One turning vector, and how many steps it has turned
The counts run from 0 to 281.
[151 146 108 159 123 107 130 116  89 144 142 125 149 117 193 110 108 154
 180 138 123  82 129 125  92 130 133 187  93 131 145 115 156 120 101 118
 161 142 143 147  99 105 116 144 117 108 123 127  89 143 153 131 179 105
 102 106  99 142  84 115 121 128 116 128  95 199 100 123 105] => 147
[146 142  96 133 139 111 132 119  97 157 135 104 170  86 169 104  99 166
 155 129 109  83  94 130  99 155 147 165 109 133 144 107 134 133 127 115
 133 102 145 134 106 116 131 138 146 142 157 127  87 138 163 121 131  88
  98 109 105 129  53  87 132 123 110  82 142 181 110 168  96] => 37
[143 129 113 126 124 102 137 122 142 163 131 116 154  86 184 105 129 160
 180  84 136 110 105 143  85 158 156 139 108 149 140  87 147 117 116 128
 149 105 136 154  88 135 124 142 123 156 176  87 122 134 169  92 142 101
  95 124 142 149  96 166 124 126  93  96 168 151 129 178 127] => 211
[146 114 110 131 117  83 135 123 121 122 127 115 162  89 184 127  93 138
 143  82 134 137 113 112 111 164 136 165 154 157 138  97 166 129 116 149
 132 103 149 142 116 116 124 132 132 148 171 129  95 105 155 113 153 107
  78 116  93 129  94 125  85 104  99 103 182 150  68 150 111] => 18
[126 121 102 123 118 112 141 116 149 125 134 122 157 116 210 148 101 147
 148 120 129 136 130 138  99 187 129 170 126 146 128  69 135 145 108 122
 146 122 119 136  88 159 135 152 141 142 177  96  92 131 170 131 184 112
  93 142 145 146 128  96 102 100 126  92 143 149 125 178 115] => 192
[130 145 138 135 124  98 124 136  85 144 156 131 166 112 210 117  94 120
 143 118 112  90 154 109 132 142 112 147 136 185 143  80 174 148  97 122
 140 142 158 161 111 121 135 134 166 127 149 113  75 111 156 135 146 158
 112  89 111 141  97 124  93 120 106 143 130 159 124 140  95] => 161
[139 127 151 132 142 101 121 105 115 123 172 167 147 124 221 149 119 152
 157 100 126 121 166 147  94 157 125 168 149 162 109 112 154 158 127 135
 149 109 144 124 115 136 137 150 155 138 171  99  67  99 146 103 156 134
  76 102 111 124 127 129  97 107 100 146 127 124 126 124 123] => 171
[119 147 112 131 156 100 131 107 132 168 160 131 146  84 196 100 107 143
 134 123 128  86 122 146 121 161 162 148 120 133 152  80 137 126 131 127
 134 102 146 178  98 126 122 136 139 149 165 100  70 149 180  99 133 110
 133  99 111 141 107 104 127 109 104  99 145 143 177 167 134] => 47
[128 126 114 116 108 121 125 122 149 144 125 107 158 106 195 120 107 151
 160 113 128 142 117 127 129 183 128 151 113 157 136  56 141 133 106 124
 143 121 140 154  95 168 131 145 155 148 176  89  96 126 174 129 163 132
  99 126 140 151 117 114  94 100 138  99 155 176 129 180 106] => 194
[142 139  91 147 146  97 151 108 135 145 140 139 141  84 190 112 116 162
 159  95 152 118 110 146  83 182 162 153 123 151 133 120 168 133 128 134
 127 104 129 132  97 137 126 145 114 131 162  96 103 150 173 105 142 102
  71 122 137 147 109 131 125 123  99 102 158 164 127 163 140] => 29
[156 124 135 111  92 107 116 103 138 130 126 117 170  80 175 105 121 154
 175  69 142 119 123 139 104 154 129 193 128 151 130  81 152 117 138 124
 129  98 115 156 118 174  99 129 129 159 162  81  84 110 175 116 127 125
 106 106 127 130  92 147 123  93 105  98 151 126 132 151 117] => 205
[162 131 119 132 121 104 137 128  95 152 116  98 165  98 160 102 122 169
 185 107 124  94 113 144  84 140 146 157 115 152 142 113 125 138 113 135
 137 105 139 154  97 121 138 151 130 161 152 116  98 112 147  93 122  94
 104 120 120 130  63 134 146 113  92  91 146 159  86 166  95] => 217
[127 136 134 153 130  81 121 100 113 137 178 150 140 118 229 132 102 126
 138  96 110 116 152 118 133 141 103 165 127 153 143 101 168 140 116 111
 156 119 138 140 105 100 127 132 143 120 150 111  71 126 158 130 173 139
  87 113  93 140  78 114 102 125 119 138 139 151 102 113 108] => 165
[118 108 124 117 129 137 153 131 140 170 132 169 137 110 198 121 128 118
 147 111 145 136 153 134 138 179 120 180 137 154 175  80 124 126  75 135
 125 131 122 138  81 135 140 164 151 138 170 103 100 119 168 109 180 145
 122 109 127 138  99 120  77  90 108 121 135 150 133 151 116] => 84
[164 112 130 148 119 122 137 126 122 163 134 128 154 112 187 113 110 109
 157  72 127 138 128 123 141 106  99 176 124 151 157  91 135 115  92 131
 149 101 131 134  89 110 148 154 151 135 177 101 122 108 183  90 157 113
 115 109 105 110  79 134 108 107 104 114 164 137  82 105 114] => 92
[149 133 116 140 121 111 118  96 111 157 120 121 151  79 170  97 141 176
 169 111 123 101 118 136 100 162 144 180  97 134 168 119 134 112 116 130
 119  97 109 133 105 144 104 156 127 148 136 109  65 138 159 121 119 113
 118 109 121 143  49 123 136 101  93  86 125 178 125 151 119] => 221
[142 143 161 137 135 105 111  98 116 137 173 154 154 109 222 138 115 136
 180  86 112 122 136 142 134 131 111 172 118 159 108  93 151 126 130 109
 160 113 148 141 127 126 139 147 161 125 168  81  79 112 164 119 143 125
  99  95  90 123  99 137 114 122 126 162 125 155 138 106 113] => 168
[162 129 121 130 101  99 128 108 128 133 142 135 159  71 162 119 102 154
 175  70 145 127 109 129  99 143 129 199 136 145 120 100 178 114 138 112
 126 112 119 128 137 136 117 132 125 131 161  97  94 114 160 128 126  90
  78 101  97 128  88 117 117 111  94 109 162 159  87 122 122] => 22
[153 120 116 139 118 106 137 130 115 173 143 140 163 140 196 116 112 141
 138 122 105 110 151 128 125 170 118 178 101 168 189 123 122 153  87 120
 144 115 130 153  67 119 135 137 116 123 151 126  97 137 158  93 160 156
 129 128 130  97  84 119 125  88  95 108 120 176  95 126 105] => 73
[150 119 123 125 111 126 117 106 132 113 122 114 176 122 209 143 105 154
 152 113 130 132 133 146 103 187 125 185 116 163 117 111 136 160 124 130
 138 103 133 124 106 186 122 151 153 130 178  86  75 119 179 121 136 138
  97 116 147 113 127  98 118  88 120 108 104 147 133 137 114] => 188
[180 125  99 151 120 150 134 140  75 155 100 102 184 100 163 102 111 152
 158 130 129 143 115 135 105 114 130 157 116 162 126 105 148 145  96 149
 148  92 153 139  88 126 159 172 173 146 170 118 113 123 167  85 144 104
 108 119 124 116  88 111 117 109  97 105 143 147  79 130 109] => 108
[126 149 131 146 131 104 146 137 120 148 152 148 155 101 203 117  97 121
 162 134 131  92 136 120 136 140 136 151 134 162 137  64 159 121  79 111
 146 152 138 164 120 108 146 168 157 119 141  93  73 120 165 142 174 115
 109  84  99 141 120  98 110 135 105 144 120 168 145 149 113] => 158
[130 117 114 125 130 121 154 121 135 148 132 156 150 122 194 140 113 114
 145 105 137 114 165 162 116 152 117 200 136 146 165  77 105 130  74 135
 132 131 130 135  83 120 150 177 142 131 174  96 103 109 160  90 195 115
 130 112 115 119 105 107 108  85 111 121 114 139 123 142 114] => 82
[129 149 135 145 128  91 125 117  91 135 171 127 170 132 210 123  94 111
 152  99 107  85 147 117 115 112 100 161 128 155 134  77 161 142 108 102
 164 129 150 146 109  94 141 126 164 118 162 115  91 113 159 124 163 124
 111 107 105 126  86 121 106 126 111 136 137 158 106 122 100] => 163
[155 120 112 137 138 167 139 123 125 173 134 145 147 107 181 107 151 144
 165 108 141 144 120 139  85 141 128 162 120 146 128  98 157 133  96 140
 150 106 131 116  70 146 148 176 171 142 188  95 144 129 177  79 154 107
  99 116 138 145  99 150 101 123 101 123 141 156 116 136 139] => 102
[161 144 101 162 100 159 133 110  98 134 115 108 172  92 170 102 102 154
 149 123 158 127 132 160 103 124 126 205 134 146 119  87 172 153 122 129
 124 103 114 145  96 160 126 168 162 123 144  95  90 135 181 118 154 107
 133 123 121 135 103  94 143  85 107 104 113 128 124 114 137] => 115
[143 131 136 117 111 149 146 146 136 177 130 146 153 102 180 118 128 112
 168 100 130 132 142 139 149 140 105 168 134 173 159  49 138 121  74 111
 129 139 142 156  88 137 152 159 167 141 169  85 107 104 167 103 163 136
 138 105 122 128 103 136  90  87 111 127 145 162 123 144 115] => 86
[159 143 120 152 123 106 135 140  67 144 138 126 166 117 186  99 105 161
 163 136 115  77 139 118  78 156 141 170 127 170 138 132 172 153 106 143
 146 137 154 172  93 123 118 138 109 124 121 146  85 132 152 123 163 142
  95  98 117 149 100 136 127 125  88 135 108 163  95 137  93] => 144
[118 135 104 151 142 105 133  98 102 142 120 110 157 102 195 104 125 148
 150 115 142  73 131 147  95 158 161 150 112 156 173  97 138 134 104 136
 126 105 135 155  89 115 136 173 140 143 156 106  76 145 159  90 130 116
 148 118 140 128  87 126 140  96  87  98 127 151 169 173 133] => 227
[161 119 116 154 127 129 121 102 148 168 143 172 154 118 192 124 113 163
 156 118 140 137 142 147 131 166 119 206 109 157 154 124 149 148 115 136
 138 119 134 139  82 140 121 166 111 120 149 120 107 147 155 101 155 142
 125 122  97 101  96 121 122  81 108 133 106 194 113  91 130] => 258
[133 137 121 118 112 122 122 134 142 136 116 115 166  83 190 128 100 145
 159  85 149 148 115 121 122 166 131 157 150 170 122  63 171 136 125 137
 123 125 165 160 109 147 132 141 148 148 177 102 106 109 163 120 141 133
 101 111 119 150 119 146  84  87 121 117 164 172 118 177 111] => 14
[145 152  96 153 130 107 138 116 102 163 143 111 159  80 171 103 107 157
 153 129 125  90 100 141 106 148 146 179 110 124 154 106 129 135 126 108
 130 120 125 132 111 121 129 144 140 141 150 116  73 141 163 127 138  81
 103 122  97 130  57  72 144 116 113  77 144 185 108 154 105] => 38
[135 137  89 151 128 153 116 114  95 132 111 103 170 108 196 104 108 141
 139 123 155 116 123 142  83 133 131 174 125 137 126  72 159 128 111 154
 143 104 143 157  74 149 116 158 157 134 167 102 113 152 191  87 170 111
 139 124 128 152 119 120 121  98 116 105 126 120 150 146 138] => 118
[167 129 135 141 110 112 139 120 115 172 175 155 185 130 165 118 111 150
 147 122 124 109 152 127 111 162 129 177 140 177 141 105 168 176 104 111
 144 127 132 162  78 115 152 157 131 129 140 133 114 127 132  93 127 142
 121 114 103 108 104 137 121  90  70 117 124 170  81 112 118] => 252
[160 119 138 150 112 120 142 119 142 160 136 153 146 124 194 139 109 138
 163 101 130 124 148 162 155 151 117 204 106 169 158 112 115 149 100 120
 124 131 129 148  89 128 139 163 119 124 151  94  80 117 170 116 167 143
 140 115 116  92  90 106 150  77 119 126 101 179 114 102 108] => 77
[139 153 136 126 129 100 129 121 106 177 193 131 170 112 176 108  97 150
 142 115 112  69 136 141 110 131 129 163 132 137 144  74 128 147 122  98
 150 108 144 182  86  95 142 117 135 153 157 131  99 124 146  97 150 107
 131 124  94 126  86 121 139 111 101 100 147 134  97 156  98] => 54
[166 136 125 124 113 117 149 145 116 189 158 139 185 133 168 121 116 139
 167 128 116  87 147 144 108 157 129 164 114 178 156  86 128 155  89  99
 148 134 141 159  85 125 159 143 128 130 152 105 110 118 136  87 135 141
 135 107 137  97 108 132 132  90  81 109 105 184 105 135 103] => 70
[140 130 135 139 141 101 147 102 142 159 179 167 157 109 176 124 120 147
 153 122 143 106 153 149 100 153 159 166 144 145 145  82 142 143 100 126
 147 105 133 169  84  86 157 179 128 148 149 109  92 134 126  73 158 104
 126 108  86 119 118 137 112  98  73 119 134 139 129 130 151] => 246
[135 152 133 135 124 106 150 129 130 183 189 138 160  92 181 111  97 156
 146 120 136  90 135 155 135 158 146 146 151 154 130  70 148 152 122 104
 114 118 126 192  96 116 144 140 133 148 141 108  66 130 170 125 143 121
 126 102 102 140 104 116 146 106 107 104 145 132 139 164 124] => 50
[144 126 132 134 120 110 137 122 131 155 175 162 158 112 198 140 128 155
 153 132 120 146 138 113 104 179 135 156 125 165 120  88 173 145 100  99
 153 119 126 126 108 147 157 167 163 132 158  90  83 122 145 118 153 129
  54 116 129 136 126 115  79 124  92 139 141 168 108 133 123] => 176
[121 142 100 145 153  99 131  99 118 154 153 135 147  91 203 109 102 150
 123 120 129  95 138 156 103 167 151 158 128 138 160  92 141 139 133 132
 128  95 138 168  97 119 128 145 140 148 159 107  61 146 176  98 147 122
 128 107 117 130 101  97 133  95 103  93 141 123 173 169 138] => 46
[148 134 101 144 140 112 144 118 133 156 138 135 153  72 188 107 119 170
 175 105 145 119  94 140  95 182 166 144 120 158 130 120 165 134 133 138
 121 111 143 144 101 142 133 149 126 140 169  98 106 145 175 107 122 111
  80 105 137 149 113 137 121 126  99  98 155 185 138 173 138] => 30
[131 166 105 146 145 106 125  94  95 142 136 116 165  85 171 120 103 149
 151 111 128  85 134 176 109 135 143 178 113 132 140  84 152 135 143 108
 122 109 147 151 112 125 131 145 144 150 158  96  62 135 160 109 128  96
 146 117 123 116  96  95 156  83 114  89 126 159 152 156 127] => 43
[119 128 116 120 120 120 115 103 137 108 116 118 175 107 216 155  97 133
 149  84 151 112 125 120  89 162 128 181 138 144 129  74 136 130 112 147
 146 123 146 129  93 149 116 142 153 132 189 100 121 130 179 111 166 107
 111 119 124 131 115 124  91  82 122 107 130 160 135 157 117] => 9
[163 128 135 131 131 152 147 128 132 146 134 165 164  92 176 135 103 122
 155  58 166 122 133 166 129 118 103 205 146 152 115  88 156 146 116 137
 131 133 136 140 112 137 125 152 144 122 174  82 113 108 192 106 167 112
 103 100 103 118 111 125 110  96 116 132 137 130 121 109 133] => 278
[164 156 114 144 110 147 115 155  96 155 125  94 172  86 171  92  92 162
 159 131 143 119 115 136 122 116 137 156 140 154 102  62 165 141 119 148
 135 117 163 202  81 130 127 147 151 151 151 120 109 131 178 111 158 115
 141 106 100 153 114 135 120 109 125 126 145 125 106 155 106] => 124
[164 127 122 135 141 145 120 118 136 157 122 154 173 118 187 130 117 145
 166 117 145 116 143 162 132 163 134 201 108 170 138 104 134 146 119 145
 141 125 167 143  84 136 132 168 135 129 168 106 111 130 162  91 136 137
 136 104 111  92 112 127 116  70 108 137  81 192 144 107 127] => 260
[127 115 132 110 118 143 147 140 135 182 127 159 145 103 190 117 129 117
 161 105 134 133 149 135 139 162 114 173 133 171 166  66 123 118  70 127
 120 128 132 147  87 137 136 164 163 143 176  94 104 112 170 103 168 144
 134 106 126 138  94 129  84  90 113 124 133 163 140 144 110] => 85
[161 136 131 137 114 107 124 128 103 145 152 123 189 125 184 138 112 142
 169 123 107 123 137 127 106 145 118 148 114 176 115  85 169 154 108  91
 172 106 145 136 113 146 166 146 171 134 173  91  87 109 143 115 126 129
  81 117 139 105 120 117 100 116  99 127 138 185  95 125 102] => 179
[146 145  86 162 121 142 136 129 129 152 132 117 154  91 188 106 100 147
 142 135 159 122 116 148 112 128 138 163 130 126 120  64 162 130 106 140
 146 110 135 171  73 131 133 170 150 134 154 102 114 157 188 109 196  91
 133 126 111 153 121 116 118 114 128 102 146 128 130 147 138] => 120
[171 124 108 145 114 157 140 142  91 162 106 126 159 102 167 104 129 165
 154 127 142 163 127 141 116 143 137 153 125 185 125 112 173 165 100 149
 131  90 141 144  80 149 158 170 164 149 163 112  98 122 172  89 135 134
  97 130 129 136 100 137 113  96  88 118 149 150  91 139 114] => 106
[153 130 138 124 116 117 120 130 110 155 157 138 184 118 184 128 116 155
 166 133 107 137 138 118 111 163 120 142 111 176 114  87 168 150 109  97
 156 114 146 135 108 152 156 143 167 141 171  93  87 117 144 114 114 148
  77 108 139 120 121 127  87 113  96 134 132 184 104 130 106] => 178
[138 133 139 125 142 105 131 117 134 148 180 160 157 113 201 146 123 136
 169 120 123 120 139 128  91 157 130 153 119 149 115  87 140 122  97 103
 170 118 143 119 112 127 159 165 169 131 180  88  97 117 142 102 158  98
  64 100 113 128 127 115  81 139  95 130 135 152 125 137 126] => 174
